In the rows, 128 means zero.
The rows of R fall into a few groups, which share some directions, and each row is roughly a mix of its group's hidden directions.
R, 117 rows:
[[124 110 161 104 103 112 142 100  93 136 160]
 [124 119 183 179 112 123 119 120 127 121 132]
 [109 108  85 111  77 130 144 124 113 138 113]
 [124 106 126  91 157 169 117 140 121 134 167]
 [171 116 133 143 124 147 130  96 119 147 175]
 [ 80 134 117 135 140 122 123  80  97 131 113]
 [102  81 138  99 135 117 158 103 114 151 128]
 [ 84 156 118 103 148 141 107 162 145 118 146]
 [117 152 135 102 168 144 157 105 160 139 149]
 [115  84 136 150 135 110 135 121 174  97 120]
 [156 123 117 101 128 107 166 125  96 118 168]
 [163 158 116  92 136  94 116 125 102 123 103]
 [127  90 190 109 129 125 135 138 145 128 116]
 [161 103 120 114 128 123 151 174 152 160 138]
 [120 125  95  98  84 148 140 114 155 156 139]
 [167 145 166 107 161 125 146 116 158 115 129]
 [111 123 137 155 120 105 165 130 104 146  80]
 [122 113 170 135 132 109 154 135  84 152 103]
 [151  98 153  89 154 131  99  99 140 120 138]
 [125 188 118 129 111  95 116 151 135 134 109]
 [133  95  82 122 146 129 127 124 165 116 161]
 [147 161 157 154  95 132 154 121  93 135 144]
 [152 147  96 138 152 110 154 139  80 126 141]
 [112 112 118  96 116 134  94 125 186 124 129]
 [156 109 146 122  92 128 142 154 115 171 152]
 [122 155 131 137 101 104 183 119 142 121 157]
 [124 147  93  86 146 112  99 127  89 126 132]
 [102 138 140 125  99  98  93 115  84 139 113]
 [112 103 166 156 142 133 147 132 159 123  88]
 [120  91 141 118  99 120 101  93  94 111 146]
 [128  78 115  96 116 100 117 122 142 122 164]
 [132 115 115 118 154 120 104 157 174  98 103]
 [ 91 125 134 165 110 160 138 136 158 109 156]
 [108 145 105 157 112 119 147 172 107 157 111]
 [100 114 129 185 128 139  99 117 129 159 124]
 [134 110 116 111 132 115 144 112 100 141 190]
 [157  97 138 124  89 110 103 130 164 145 143]
 [125 114 139  93 136 149  86 159 163 132 146]
 [131 114 179 141 128  94 135 116 165 152 119]
 [149  95 145 146 140 148 149  95 114 143 169]
 [142 132 117 140 110 130 111  88 166 109  87]
 [100 129 111 102 158 159 125 128 122 123 179]
 [159  85 170 104 113 129 128 148 136 130 107]
 [138 130 112 180 129 150 123 159 142 165 115]
 [ 93 119 145 110 124 139 115  80 157 101 140]
 [144 131 108 104 100 142 127 128 143 152  71]
 [124 159 119 108 109 116 155 116 120 125  70]
 [150 153  98 157 149 134 111 159  98 137 101]
 [144 177 116  94 123 119 120 137 131 156  93]
 [ 94  96 139 124 118 164  99  99 100 117 131]
 [ 82 145 113 117 108 121 113 144 178 134 136]
 [142  93 106  82 111 143  95 145 142 128 141]
 [ 79 144 112 102 121 129 120 134 176 135 116]
 [135 118  76 120 147 148 113 122 164 129 162]
 [106 108 108 132 131 159  78 112  95 122 114]
 [125 140 104 124 132 123 117 103  60 139 121]
 [133 130 107 123 107  98 173 131 126 149 172]
 [156 166 130 154 168 101 120 136 103 133 144]
 [162 115 112 132 116 124  93 106 136  82 104]
 [139 186 109 146 125 169 120 139 132 140 118]
 [127 142 165 137 139 134 178 131 117 126  85]
 [162 141 117 103 145 128 104  96 142  97  94]
 [165 145 132  94 140 106 150 126 171 124 106]
 [108 119 160  93 170 121 132 125 115 113  91]
 [140 133 157  91 131  91 119  99 109 125  92]
 [130 139 137 179 140 110 148 114  91  96 135]
 [105 117 145 169 116 102 111 152 144  92 150]
 [117 104 137 115 105  91 110 121 179 135 148]
 [114  92 139 141 135 163 128 145 123 147 178]
 [108 137 113 170 160 146 121 118 162 106 102]
 [119  74 144 162 135 138 152 122 106 103 123]
 [106 106 128 147 141 187 115 156 117 144 124]
 [121 111 103 126  88 158 123  91 105  97 126]
 [163 133 165 169 147 145 138 116 111 128 101]
 [115 152 139 133 163 169  93 119 104 152 132]
 [107 130 117 136 155 144 149 106  83 169 124]
 [166 172 138  95 140 110 115 127 125 160 126]
 [ 95 112 112 153 136 166  85 145 114 132 112]
 [115 112 130  93 120 150 138 141 126 152  71]
 [158 176 110 146 142 140 156 111 102 111 133]
 [127  87 145 122  96  94 151 135 139 162 113]
 [128 124 129 120  78 105 123 112 114 102  83]
 [135 148 130 136 120 104 156 106 122 140  67]
 [121 172 117 134 132 124 139  98 140 125  74]
 [113 103 170 137 134  89 131 111 169 130 127]
 [123  87 116 137 100 111 147 133 181 122 118]
 [140 122 106  73 147 141 110 120 122 110  91]
 [ 95 115 117 147  94 130 114 141 171 108  99]
 [120 108 140 133  99  89 154 125 141 146  82]
 [128 114 182 141 149 152 100 146 142 115 105]
 [136 107 131  74 148 107 134 150 147 102 107]
 [154 129 127 161 112 160 168 135 140 157 153]
 [ 99 154 110 139 123  79 129 108 102 138 156]
 [133 127  98 112 139 154 143 139 191 130 130]
 [113 148 129 166 102 159 104 105 121 161 146]
 [145 158  91 139 168 168 145 135 137 130 133]
 [129  78 135 147 107 136 139 124 166 148 156]
 [114 127  76 139  88 159 142 117 109 117 124]
 [118 138 163 110 124 123 151 136  91 154  85]
 [136 115 114 125  96 142  96 123 168 129 172]
 [109 137 113  87 131 114 145 153 107 138  80]
 [108 195 125 128 155 114 140 128 113 134 137]
 [117 122 172 137 119 117  93  98 129  87 119]
 [163 156 130 146 119 132 176 150 157 114 128]
 [125 141 120 129  89  90 127 151 136 157 169]
 [126 105 160 103 138 153 131 134 163 170 109]
 [133 175 157 154 138 124 145 112  90 110 120]
 [150 182 127 149 134 104 161 122 144 107 136]
 [135 110 120 100 172  98 122 138  83 124 138]
 [173 160 126 124 151 168 106 110 118 132 143]
 [155 104 179 132 129 121 127 138 144 168 148]
 [111 174 113 130 148 144  96 115  89 137 116]
 [128 135 142  95  97 164  99 121 139 158 156]
 [124 136 176 157 160 133 142 148 112 143 158]
 [146 128 163 158 101 157 112 129 140 147 168]
 [145 107 136  76 112 112 139  85 111 127 130]
 [109  89 140  89 114 127 125 128 177 135 120]]

Here is one row of each group, with its name. Which group are the others in?
[137 166  99 128 125 134 121 161 102 160  96]
(70)
[117 110 117  89  89 115 170 116 148 141 134]
(37)
[ 88 136 143 148 118  74 134 140 149 112 117]
(33)

[110 105 138 121 125 120 148 177  97 151 159]
(33)
[138 108 121 100 139 143  99 128 113 158 179]
(70)
[134  92 158 166 104 112 152 125 158 113 137]
(70)
[111 178 129 119 144 110 124 145 125 144 176]
(33)
[115 174  95 156 155 155 125 113 111 133 114]
(70)
[134 174 114 125 125 123  95 153 127 125 175]
(33)
[125 105 167 104 126 158 147 101 128 148 164]
(70)
[148 169 110 121 112  94 150 102 140 101 108]
(37)
[124 163  99 177 153 153 118 141 122 120 140]
(37)
[147 106 175 123 134 115 112 151 173 118 117]
(37)
[126 139  72 156 138 144 106 125  98 129 151]
(37)
